In the data rows, 128 means zero.
Some points, each followed by its number:
[084,126,124,071,161,102,109,140,181,156,150,184,151,141,161,072,129,075,211,
 064,117,127,126,174] 0
[121,087,136,066,129,092,101,146,148,139,156,193,078,160,127,091,142,163,174,
 091,104,128,110,106] 1
[140,093,121,185,122,130,068,133,171,144,138,142,126,103,154,095,163,125,156,
 077,153,086,087,124] 2
[174,087,110,099,116,097,100,150,135,150,140,125,041,117,153,129,143,115,134,
 081,121,174,105,114] 3
[118,194,137,122,116,092,114,136,140,119,147,180,108,109,129,102,119,120,118,
 108,117,140,098,111] 4
[153,132,130,067,153,188,170,101,049,146,098,006,165,161,072,161,049,079,141,
 145,130,144,108,135] 5
[137,149,127,124,175,129,180,135,125,123,128,141,147,142,108,129,130,110,110,
 098,135,119,136,119] 6
[147,169,152,112,179,159,143,120,067,161,119,027,137,102,053,144,097,118,134,
 103,110,169,133,122] 7
[133,200,126,132,172,129,134,125,065,144,114,023,143,117,074,179,117,087,128,
 096,159,161,158,115] 8
[151,120,133,107,179,192,170,135,063,185,146,017,135,118,073,187,057,106,111,
 178,145,134,117,124] 9
[121,127,132,107,162,217,157,139,030,152,130,009,106,107,056,196,016,126,130,
 124,169,135,161,109] 10
[137,087,147,085,182,188,236,135,039,155,146,014,177,138,118,174,002,108,126,
 211,134,065,090,139] 11
[145,089,138,153,068,157,182,147,036,166,100,019,068,134,107,179,016,119,078,
 215,133,102,096,119] 12
[159,036,105,130,062,176,204,152,030,152,137,006,182,146,120,140,008,110,072,
 210,144,067,106,088] 13
[085,145,111,208,145,178,154,098,035,159,104,052,138,117,102,112,080,235,188,
 109,122,092,170,129] 14
[133,068,087,049,099,116,130,129,117,148,133,162,088,148,117,133,102,116,096,
 193,104,140,109,107] 15
New points follow, each followed by the numbers of its five nearest points above by angle, nearest first.
[059,118,125,036,137,099,028,122,159,122,135,104,127,096,116,106,133,154,062,
 220,102,203,191,071] 15 1 4 3 7
[120,133,109,089,090,125,180,139,150,154,099,155,129,142,159,119,154,105,093,
 181,087,191,115,142] 15 4 3 12 0
[140,166,152,115,164,109,105,132,146,157,125,162,126,159,164,097,163,209,144,
 053,140,133,163,107] 1 0 4 2 3
[051,116,123,251,133,162,180,050,173,158,083,049,137,054,135,142,153,182,166,
 051,155,124,134,111] 14 2 8 7 10
[152,042,095,126,063,150,208,144,069,128,130,076,159,123,122,116,062,113,075,
 168,119,083,108,099] 13 12 11 9 5
[143,123,091,205,165,152,092,130,140,105,149,144,166,134,142,124,135,140,161,
 103,126,084,100,174] 2 14 0 6 1
[106,130,104,191,001,102,247,124,135,023,131,213,148,049,130,053,113,057,123,
 044,084,115,082,080] 4 6 2 0 1
[074,140,140,169,040,088,255,111,153,067,154,192,165,071,139,048,158,093,152,
 087,115,148,104,092] 4 0 6 2 1
[115,076,141,063,137,134,024,153,134,139,095,135,163,078,133,129,120,095,087,
 164,169,197,112,103] 15 3 9 2 0
[050,135,117,033,157,117,133,135,185,163,140,175,154,181,155,059,104,071,241,
 061,094,128,136,194] 0 1 4 6 2
[151,208,128,255,153,117,056,139,176,097,117,155,187,182,151,155,148,073,182,
 123,136,098,116,140] 2 4 0 8 6
[079,152,096,171,154,150,122,084,072,144,112,122,091,121,098,114,139,247,204,
 098,103,118,185,103] 14 7 10 1 8
[135,162,162,058,147,098,071,131,161,143,136,243,114,168,122,056,120,255,166,
 074,146,151,155,065] 1 4 0 3 2
[096,144,119,045,119,109,117,138,157,117,130,100,106,123,103,157,153,125,134,
 160,139,147,158,142] 15 8 1 5 3
[056,187,106,234,167,175,141,062,031,150,103,072,110,109,092,108,131,255,249,
 069,108,095,217,112] 14 7 10 8 9
[153,112,098,255,147,173,070,125,139,092,158,123,165,155,150,139,124,100,147,
 127,123,062,098,200] 2 14 13 11 0
[125,165,137,075,144,084,127,127,167,098,164,185,092,062,152,079,187,108,096,
 064,143,199,143,076] 4 3 1 0 6
[078,174,113,041,093,114,116,136,153,104,139,040,077,108,084,173,142,083,103,
 194,144,169,186,165] 8 10 9 5 7
[079,194,141,076,070,105,165,166,176,104,129,214,122,095,141,088,156,102,120,
 064,139,169,085,092] 4 0 1 3 6
[128,238,128,255,096,091,096,020,119,138,065,100,025,127,166,170,154,087,062,
 106,147,104,200,206] 8 14 4 12 2
[155,068,149,039,132,098,053,141,136,164,146,199,092,075,093,158,131,076,110,
 201,132,218,097,090] 15 3 1 4 0
